A state moves one step at a time under one of 7 hidden systems, and each row is a state written as 18 numbers. Each run below is a few steps of one system.
path 1, L, 11 rows:
[[ -7  14 -14 -13  -4   7  27  40  12 -31   4  -4 -17 -10  -6 -11 -26  20]
 [  5   7  20   7   0 -16  -7  -1 -22 -22 -36  13 -22 -23  18   6  29  -1]
 [  4 -30  -1 -12 -13  23  -1  -4   0 -11  11  41  10  30  25 -11   1  20]
 [ 12  17 -13 -16 -30  11 -18  33  22  25 -25   5 -20  -8  -6  -5  -8  -4]
 [ 33  26 -30  25  -1 -18 -11 -22 -11 -11  -6   6  11  14  14  -2  23 -13]
 [ -2  30  19 -21   3  20  12   8  -4   2  10   9  14  43 -22 -14  -2  17]
 [-17  12   8   5 -27 -39 -12  -1  21  15 -17 -19   2 -11  -7  -5  21  22]
 [-25  -1  -9  53   9  -1 -10  -2 -22  -7  20  15   4  15   9 -20 -12   3]
 [  8  -6  29 -21  13   4 -33  22 -21  18 -16 -16  10   4 -15 -10 -29  10]
 [  8 -34 -26  10  10 -17   0   1  13  22  -7 -32  -4  16  14  -7  31   4]
 [-26   6  -7  10   9  29  18  -7 -25  36   0   8   5  15  -5  14  -9 -25]]
path 2, R:
[[ -3   7  36 -16  34  16   4  -8  28  13   7 -15  18  22 -19  -1 -14  12]
 [-29 -12  12  10 -11 -16 -11   0  26  14  17 -26 -14 -21   2  26  27  -6]
 [-16 -18   3  27  10  26  -3  -8  -9 -16  30   9  11  -8  -3   2 -27 -36]
 [ 13  -6  20 -45  25   7  -1  15  -5  -9   9 -33   6  -9 -16  20 -17   0]
 [-16 -25  -7  -1  -5   6  33   3  15 -12  -5 -16 -13  -2   6  12  42 -24]
 [-28   4  -2 -10  -4  31  22 -11 -13  -1  13  33  23  -6  10  26 -24  -8]
 [ 18  -5  -2 -44 -31 -14  -1  13  -4 -23  13  -8  -6 -29 -14   8 -10   3]
 [  6   5 -12  12   6  12  33  15   9 -40 -28  10 -15 -12   9 -11  13 -16]
 [  0  19  16 -25   3  17   2  -4 -18  -9  -3  38   8  18  27  24   8  27]
 [ 12 -13  -4 -20 -57  -4 -20  12  24  -6  -8  15  -2  -1  -4 -18   9   4]
 [ 13  37 -27  29   4   5  -9  17  11 -16 -24  12   6 -10  17   2 -17 -11]]
path 3, L:
[[-15   5  34  -2 -17  -2 -17 -20  -8  10  19  -5  -1 -25 -30  15  -4 -28]
 [  3 -20  -8  11  19 -15   7  -9  31 -30  20 -14  26 -15   3  -7 -28   8]
 [-11   5  20   2  36  20   2  30  -4 -11   3 -17 -36 -13   4  21   3  -8]
 [  3 -42  22 -14  -8   1 -14 -28  -3 -12  -4   8  19 -10  14  20  25 -20]
 [ -9 -15 -29 -13 -11  31  16  24  30  -8  21   6   4   0   9  11 -26  -7]
 [ 18  29  -5  -5  -6  -7  -6  12 -15 -18 -17 -10 -13 -36  -4  26   8 -33]
 [ 16  -5  -2 -12   5   2  24 -18  -3 -49  15  15  25  20  13   0  19   4]
 [-25  20  17 -26 -24  17  15  34  18  -6 -12  11 -15  -5  -2   5   2  15]
 [  4   1 -12  25 -33 -25 -25  -5 -10 -23 -11  21  -3 -22  23   1  14  -4]
 [ 18   8  -3  -1   6  33  -9  23 -12 -24   2  26  10  32   6 -23 -21   4]
 [ 20  17   5 -26 -13 -11 -19  23  10  16 -37 -16  -4   7   3   5  28  12]]
path 4, U, 11 rows:
[[ 17  31 -19 -21  -5   8  -3 -23 -18  22  10  12  12  13  10  38   3  -9]
 [ 19  15 -16  -8 -29 -10  25 -23  15  -7   7  -6   5  -1 -38 -19   8 -24]
 [-19  44   8  21  15 -12  26   2  16 -31  -2   2   5  -5  -5  -8  -6  21]
 [-18  -8  44  -4  -6 -13 -21   1 -15 -19  29   3 -14   0  -5   0  16  22]
 [ -9 -35  18  10  -7  17 -29  20  29   4 -19  10  -2 -11   7 -17 -17  -6]
 [ 14   3 -26   8  23   7 -32  23  -4  22   0 -12  -8   1  30  29 -11  -1]
 [ 25  -9 -12  -8  -2  13   0 -14 -23  12  -1 -15  13  27 -11   5  26 -43]
 [-10  19 -22  -9 -10  -3  37 -13  23   4 -15  -6  45   8  -7   3  -6  -1]
 [-29  25  -7   4 -20 -27  23  -1 -20 -16  27  -8 -15 -16 -14   7   8  13]
 [-14 -18  35  12   1  -2   0  -2 -20 -34  -6  13   4 -19 -16 -33 -17   2]
 [ -1 -25  10 -15  22   1 -15  31  14  -2  -1  -5  -8  -3  22   0 -22  43]]
path 5, Q:
[[ -2  -3 -31   2 -42 -15  -8   8  42   7  -2 -11  11 -18  -8  -8 -10  -7]
 [  6  41 -18  40  24  -2  -6  12 -14 -18   8 -13  -2  13  -3  -6  -4 -12]
 [  8   1  38 -19   2 -16  -6 -22 -16 -20  -3  -7  33  18 -11  -5  24  10]
 [-40 -29  -8   6 -19 -10   9  13  29  14   1  -9   1   4  12  -9   9  30]
 [-22  11  -7  32   2  -1 -25  16 -40  13  -5  -1  -3 -19   9  15 -22 -14]
 [ 36 -27  -4 -22   7  -7  -4 -12 -28  -9   8 -18  24   9 -18 -14 -15 -11]
 [ -7  -4 -14 -10  19   4  38   8  18  28 -24 -23  -6  23   1  -2  20  16]
 [-20  15  -8  15 -12 -10   7 -31 -28  17   0  26 -10 -17  16  30  17  -4]
 [  3  -8   3  -9 -17   2   8 -12 -10  -7  25  14   1 -12 -33 -30 -41   3]
 [ 21  13   3  -5  39 -12   9  18  20   2 -23 -22 -25 -17  -4  -8 -11  22]
 [ 13 -15  14   9  20   5 -15 -23 -15   3   9  27 -26  17  28  10  34   5]]
path 6, U (11 x 18):
[[ 35  23   9 -28   2 -13   4 -22  27 -10   5 -21   8  -2 -20  13  23 -13]
 [-22  15   4  22  -4  10  26  -9  40 -31  12  13   1  10   1  -2  27  -9]
 [-27  26  34  -2 -14   2 -25   6  -2 -19  20   9   8 -19  -2  28 -13   1]
 [ 13 -29  11   6  -9  -7 -34  22  19 -29  13 -20  -1 -16  -6 -14  -8 -16]
 [ -5   1   0  15  29  25 -13  42   8 -12 -20 -14  10  15  26  15   2  -8]
 [  4 -11  -8 -22 -20  -3 -19   1 -26   5   5 -13  28  16  16  34  27 -15]
 [ -4  -7 -38   0 -41   7  20  11   6  -9  -6  -1  25   1  -9 -11  -9 -29]
 [ -4  40 -19   0   2 -22  20  18 -31 -28  -8 -15  10 -14  -1   8 -13  13]
 [ -2 -22  18 -12 -13 -14   8   4 -35 -35   5  -1   1  14 -10 -29  20  17]
 [-21 -16   6  -9 -14  10   5  27   6   2 -34  24   3  -3  16 -17 -16  34]
 [ 17  -4 -23   0 -11 -13 -30  14 -31  15   0  14 -33  -7  26   6  -5  20]]
path 7, R, 11 rows:
[[ -1 -17 -35  14 -15  -3  11   5 -16  23 -16 -13  -4 -21 -14 -13 -17 -33]
 [ 21  16 -24  -7  38 -10  34 -21 -31   2   5  -8   3  -2  -3   6 -17   9]
 [ -8  -7  14 -25 -10 -12  33 -17  -7  17  -2  -1 -24   8 -23 -19  24  22]
 [-22 -13   1  19  -4  -8  14 -23  24  12 -16  30  -8 -33  13  -5 -16  15]
 [ 16   2   2   2   8  -1 -23   4 -15  -2  29  19 -42 -18   8  -1 -26  18]
 [ 40 -16  22  -6  17  12 -15  -5  12   5 -28   4 -25  -3 -10 -21  12 -19]
 [ 12  14  -9   3  25  14   3 -15  46  22   4   8  -1  19  21  23  16   4]
 [ -9  25  14  -1 -32   9 -22 -15   6  23  32   7  -9   4 -22  13   8 -23]
 [ 15  11  12  15   3 -11  -9 -16  30 -26   5 -14  27 -21 -24  -9 -17 -25]
 [-12  22  21   7  33   2   5  19   9 -32  24 -25  -9  13  -3  10  13  11]
 [-32 -32  42  -1  -6  12 -12  -1  -9  -6  -5  -1  16   7   6   8  30 -15]]
path 8, H, 11 rows:
[[ 19  51  -7   5 -16 -15 -31  -2   5  -4 -12   9  28   5   6  12   1   0]
 [  9   8  -5  14 -25 -13 -22  15   0 -22  12  -9  15  36 -13 -33  19   4]
 [-16  27   9  26   6  -7 -16  19   6   6 -38  -6  28  17   6 -13  -1  15]
 [-20  -7  -7  19 -17 -30 -33   6 -26   1  16 -15  24  12  14   6  11  16]
 [-21 -19   0  23  -1   3 -11  20 -24  20 -22 -17  19  16 -12 -29 -12 -13]
 [ -7  -4 -20   9  23 -28  -1  -1 -25  22 -13 -34  22  -6  11  17 -14  13]
 [-19 -28  -8   2   1  -8  23  -2 -49  18   5 -16 -16  16 -11 -15  16   1]
 [-13  -7   0  -3  15  -7  26 -24 -17  34 -27   4   8 -18 -11  -8 -28  14]
 [  4 -16 -20  -3   4 -23  11 -11 -24  13  30  -2 -38 -19  -1  -2 -12  20]
 [ 16 -17  19   3  24  14  14 -20 -14  17 -18  20 -38 -10 -11 -23  -2  -4]
 [ 22  -8  -4 -18  20  -3  -1 -33  19  28  16  19 -18  -7  13  16 -11  26]]
path 9, X (11 x 18):
[[-22   7  23  19   7  28   8  14  -2 -17   7  -2  10  36 -16 -17  16 -22]
 [-23   7  17 -13  -1 -22  -4 -10   2   2 -21 -15  51 -11   6  24  -3  20]
 [-33 -33 -13  16 -12   0   2  28 -19 -16  30 -17 -13   5  10   0   9   0]
 [ -3   4   9  -1  24  14   9   6 -36  -1 -37  -4  27 -11  -6   2 -26 -19]
 [ 16 -25 -23 -27   5 -26  21  -3 -15 -15   9 -17  -2   1  19  10  20  24]
 [-18  -3  -6   0 -10  27  39   8 -15  11 -22  18 -28  -1  -8  -8   9 -21]
 [ 18  13 -22 -11  -4 -27   7 -27 -13   2  -1  19   9 -30   8   9 -32  20]
 [ 18  -8  -3  -6 -14   4   7  18  -4 -20  19   8 -51   4 -16 -33   7   7]
 [ 14  16  19  10  10   3  -5 -19  16  13 -49  30  -1 -17   6  -8  -7   2]
 [ 18  -8 -13 -11 -18  -7 -28  -6  10  10  36  18 -15  18  19   4   7  34]
 [  4  12   9  11 -18  20 -25  16  15  25 -18   0 -10   4 -27 -21  -5 -34]]
path 10, P (11 x 18):
[[-20  17  -3  14  -5  -3  -9  22 -10  -3  -6  -3  10 -35  -9  -2 -51   1]
 [ 20 -21   6  -1  20 -20  -5  -6 -36 -42  18 -20   3  -1  -1  -8   4   3]
 [-14 -29  18 -17  18  22  19  19   7  16 -26  -6  -6  29   6 -10  23  13]
 [-13 -11 -28  -7 -17  -8  -1  -8  -1  37  -8  18   0 -19  29  31  -6  14]
 [ 21  -5 -28   2 -15  13   7  -4 -20  -2  26   8 -13  -7 -23 -17 -25 -32]
 [ 32  25  12 -17  32  -5  25  -7   6 -18 -31  -9  11  -3 -13 -11  -7   7]
 [-16   5   5  10   1 -12  22 -22   6  -7  15  17 -23  11  16   5  45  28]
 [-22  -4  25   6 -29  25 -24   1   6  25  -1  35  -9  -3 -10 -10 -20  -7]
 [ 38  -1 -14  -5   0 -21 -37   4  17 -12  13 -10   4 -21   1  -4 -33  10]
 [ 23   7   2  21  33  10  -4  14  -9 -12  -3 -20 -25  22   2  -4  33 -22]
 [-14  10  19 -12   0   9  -2 -23  10  31 -19   7  33  23  10  25  24   0]]
path 11, P, 11 rows:
[[-23   2   0  -1   5  33  -9  21   7   6   1  -2  16 -12  15  42 -17 -30]
 [ 11  -5  -9 -31 -18  -6   3  -1 -10 -26  23 -23  20 -19  -8  31   0 -24]
 [-12  -6   0  -7   2  20  40  22  12 -41 -13  -9   9  -1  -3   1  11 -24]
 [-26   6   8 -24 -11   3  18   6 -17 -25  -8  22  13 -12  25  30   6  20]
 [ -2 -29  -4 -23 -50   8   2  17 -13 -25  11  17 -12  -7  -1 -12   5  -4]
 [ 21  -2 -11 -12  -4  12  -6  34   1 -27 -40  19   5  -6  20 -11 -19   6]
 [ 28   9 -21 -17 -10 -10  -2   7 -31 -18  -6  14 -10  19  26   8  32  16]
 [  7   8  -8  -7 -37  15   4   4   0  13 -28  25   3  32  -5 -25  21  -9]
 [  9  38 -29  10 -25 -20  -9   1   7   2 -14  18  17   3   7 -10 -17  27]
 [  9  24  -3  27 -15 -18 -13   3 -35 -17   9   1 -12  17 -17 -36  11   2]
 [  0   3  26  12   8 -10 -17  -3   0   8 -28  -1  30  31  -4 -33   2  24]]
path 12, X:
[[-10  33  -8 -32 -12  -7  12  10 -18  -4   5   2  25   7   5  25  -9  30]
 [-14 -17  -4  16 -40 -18   3  14 -20 -25  -6 -10 -12 -18 -12 -22  20 -18]
 [ -1  10 -12  17  26  12  14   8  -9 -16 -25  22  20   6  16 -16 -33  21]
 [ 12   2   5 -33 -20 -19 -12  14 -38   1  -8  -2 -18   7   7   5  28  28]
 [ -1 -29 -24  22 -26   7   8  -3   4  18 -32  19   0   3   4 -33   3 -17]
 [ 16  38 -29  -6  14  -7   0   7 -14  27   2   6  -2  11   4   5 -29  31]
 [ 18  -1   6   4 -23 -23  -6 -13 -17   2   2  -9 -26   6 -29 -31  34  -8]
 [ -6   2  -2  23  16   2  14 -16  35  20 -18  16  15  12  -1 -31 -20  21]
 [-11  18  16  -8  -4 -18 -29   6 -18  29  24  -5 -26   0  -2  14   2  33]
 [  3 -38  12  28  -1   3 -24 -13   2  13  -2  -6   3  -1 -18 -33  -4 -29]
 [ 10   7  -3  -7  47   7  -1   5  20  25   1 -18  12  19   8  10 -23  25]]
path 13, H:
[[ 23   6   3 -32   6  -3  11  -2 -19 -25  32   9 -29 -24  -7  13 -15  10]
 [ 19 -21  19 -20   1  14  19  -4  23 -18 -19  24 -27  -9  -3 -22  13   2]
 [ 15  16 -11  -9  -1  15  -6  -4  30   1   2  39 -13  -8  33  27  -5  14]
 [ 30  10   4 -11 -32  16 -31   4   8  -7  18  17 -22   3 -10   2  13 -30]
 [ 35  23  -7   5   7   8  -5  -7  45 -14 -15  -1  22  13  -3  -9  -1 -18]
 [ -1  42   1  -2  -6  -4  -8  19  15 -16  21  -9   4  28   7  20  28  13]
 [-24  11  31  14 -31  -2 -14  -2   8 -19 -12   8  30  12 -12 -14  22 -13]
 [-19  10 -10  22  -4  -7 -20  22  16 -17  10 -11  41   3  11  -1 -33  13]
 [-13  -7   9  10   2  -8 -27  42 -31 -21  -8 -33   0   4   3   5  15  -8]
 [-11 -34  -4   3   9   0   6  -3 -18  -2 -33  -7  49  16  19   1   4  -3]
 [-24  -5 -36 -14 -18  -1  13  26 -27  27   4 -17   9   3   4  14 -16  11]]
path 14, Q (11 x 18):
[[-16 -17 -18   3 -23  -9 -12  24  38  11  -7 -26  25  -7  -1  -4 -18   0]
 [ -1  19 -24  34  21  -4  -7  17 -30  -6   6 -28   1   6   7  14   8 -22]
 [  0 -15  19 -19   0  -6  15 -25 -30 -13  -2  -9  41  19 -13  -5  15  -7]
 [-36 -16 -19 -11 -11 -13  36  11  15  15  -4 -16   4  -4   5   4   1  30]
 [-19   7 -12  28   6  -8   1   7 -51   1  -5   8 -25 -29   9   9 -10  -8]
 [ 29 -24   5 -27   7   1   6 -14 -32 -14  -1  10  15   1 -12 -23 -28  10]
 [ 11  -7 -14 -24  11   2  25  17  19  30 -25 -11 -28   5   5  -3  11  28]
 [  5   9 -10  21  -7   6  -6 -28 -19  22  -9  40 -27  -9  19  15  15 -14]
 [ 19  11   0 -21 -22   9  -3 -19   8   4  19  24  11   1 -28 -22 -37   1]
 [ 22  26   0   2  18 -15   2   9  44   4 -12 -21 -29 -11 -14 -10   4  10]
 [  3   8  20  33  19   2 -21 -28   1  -9  10  27  -9  16  22   6  27   1]]

Which system made each run below?
path 15 (2 x 18):
[[-12  -4  36 -11  17  -1 -10  19 -11 -35 -13 -14  21 -26   3  16 -18  -2]
 [-13 -55  -9 -13  -2   5  11  23   2 -29   5 -10   9  -1  24   8   3   8]]
 -> H
path 16, 2 rows:
[[-16  15  -3  22  27  -8 -23  29  16  20  -1 -23   3   0  14  11 -20  24]
 [  7 -24  18   8   3  -9 -34 -12 -36   6  15 -15  -3   5  -6   8  24 -25]]
 -> Q
path 17:
[[  8   7  11  14  19 -21  13  -5   3 -11 -47 -22  -6 -18  -6  -9  27 -12]
 [-15 -10  -9   3   9   6  21 -25  -4  -1  21  32   7  26  29   6   6  31]]
 -> X
path 18 (2 x 18):
[[ 15  25   2   2 -13   2 -14  -9   7 -18   6   5  21 -28 -22   6 -33 -34]
 [ 26   5  -6  -5  20  -8   6  24  12 -48  18 -26  -4  11  -6 -13   4   8]]
 -> H
path 19 (2 x 18):
[[ 32  26 -11  -4   4  -4 -25   6 -26  37 -19 -13  -3  11 -16  -3  -8 -12]
 [ 18   1 -20  12   6 -19  15 -28   7  13  -7 -14  26  33  -9 -25  19   5]]
 -> U
path 20, 2 rows:
[[-18   5 -18  18  13   9   1   7 -22  42 -14 -24   9  18   2  13   8 -22]
 [  4  -2 -15  -8 -11 -20  17 -44 -28  12  11 -12  30  -6 -14  12   1 -17]]
 -> Q
path 21 (2 x 18):
[[ 26  30 -16  -3   1 -23 -12   3 -41  -1  -8 -19   0 -23  -9  14 -13 -11]
 [ 11 -12  -1   8  10   1  32 -23   3 -21  -2  -8  19  31 -11 -28  28 -11]]
 -> P
path 22 (2 x 18):
[[ -7 -29   2 -26 -21  12  24 -36  16  11   6  18  18  -9  -7   7  -3 -13]
 [ -9  13 -19  -6  -1   1   9  22  24   0  25  -9 -23 -36  -5  18 -36   4]]
 -> X
path 23 (2 x 18):
[[  4  15  43  -8   0 -13 -14 -31 -20   0  -4  10  15  20 -12  -5  28   9]
 [-28 -39   2   2 -21  -4  -4   8  35  17   4  -7  13  11   1 -20  -5  19]]
 -> X
path 24:
[[ -4  23  25   0  17  21 -17  14   6  -6 -10  35 -15 -12  14   5 -30  19]
 [ 37 -17  10 -15 -16 -20 -36 -12  -1  -9  20  -1 -22  -9   2   4  24  -1]]
 -> P
path 25 (2 x 18):
[[ 18  28 -13 -14   7 -24   8  -5  23  15 -16  -5 -20 -11  18  20  18  28]
 [ -1  10   2  30 -24   6  -4 -24  -5   1  14  40 -22  16  -4 -24  19  -9]]
 -> R
path 26:
[[ 23   5  -9  10  -5 -31 -22   2 -15 -16   7   6   3  10   0 -36 -13  40]
 [  9  -2   9  20  14  -6 -18  15 -17  16 -22  -7 -23  30   0 -35  19  15]]
 -> P
path 27, 2 rows:
[[  8  -7  37 -26  18  25   2  10  14 -29  24  -5 -20  -3 -14   8   4  -9]
 [ -7 -16  13  -1  -7   0  -2  -8  47 -14 -18   0  12 -24  21  25  20 -13]]
 -> L
path 28:
[[-13 -18  16  18  32   2 -21  30  21  -4   3 -21 -11 -15   6  -6 -28  13]
 [  6 -35  14  11  27   8 -29   4  -8   8  -6 -17 -11  -6  18  21  18 -26]]
 -> L
path 29:
[[-44  28   3  42   4 -17  15  11  -8 -13   2   1  -4  -7   2  -6  -1  17]
 [-17 -18  37   7   6 -11 -29  -2 -37 -18   9   6  14  -8   1  -8 -18  16]]
 -> H
path 30, 2 rows:
[[ 24 -14  22 -31  13 -14  13 -23 -25 -30  -5  -2  12   4  -3  -2  21   8]
 [-22 -15 -11 -16 -19  14  28  14  29  12  -6  19  -6  11   7 -14  -6  32]]
 -> H
path 31:
[[ 29  42 -27  23  25  -8 -16  -9  -2  10  13  -6   1  11  12  18  -4  -4]
 [  6  19  36 -15   7   5  -1 -16  -3  -1  20 -13   9  30 -37 -11  18  -9]]
 -> L
path 32:
[[-37 -16   8  -4 -11  -5  17  15  29 -18  34 -22   1 -15 -14   2  -6   7]
 [-28 -13  19  11  12   9   3  16 -27 -26  -2  -2  -5 -35   8  21  -9 -21]]
 -> R
path 33, 2 rows:
[[ 18  31 -18  -3 -21  -3  12   7 -30 -19 -16  17 -23  -2   6   6  29 -13]
 [ 19  14   2 -14 -14   3  10 -21   0 -20 -20  38  29  19   2 -23   2  15]]
 -> R
path 34, 2 rows:
[[ 24  -9  -6  -3   8   0 -41  -8  16  19  19 -20  26  26  11  16   4  -3]
 [-10  14 -14  15  -8   8  -2  15  11  23  10 -35   7  20 -31  -7   5 -35]]
 -> R
path 35, 2 rows:
[[ 15  -1  -1   5  30  -7  11  24  -8  -8 -30 -43  -9  -1  -6  -5  17 -17]
 [-16  -6  -2  -9  11  -1  32 -24 -21   1  -3   9  26  23  23  20  22  19]]
 -> H
path 36, 2 rows:
[[-19  18  25 -23  18 -11   0  -7 -20  21  -9 -12  16 -18  -4  32 -15  18]
 [-16 -50 -10   8 -20 -15  18 -11   0  -9  25  -9 -12 -12  -9 -19   9  -5]]
 -> H
path 37 (2 x 18):
[[ -2   5   6  22  26  23 -24  -7  15   8  13  11  -9  -4  24  37   6 -26]
 [ 18  -8  15 -26  -7  16 -24  -8  17  -8  33 -11  22   5 -14  19  -5 -30]]
 -> L
path 38, 2 rows:
[[  9   6 -30  26  31 -20   8 -19  17   8   1 -29  13 -15  11  21  -4 -12]
 [-14   8  14  -7  13  15  19   1 -37  -2  30  -8 -10  31 -19   4  19  -6]]
 -> H
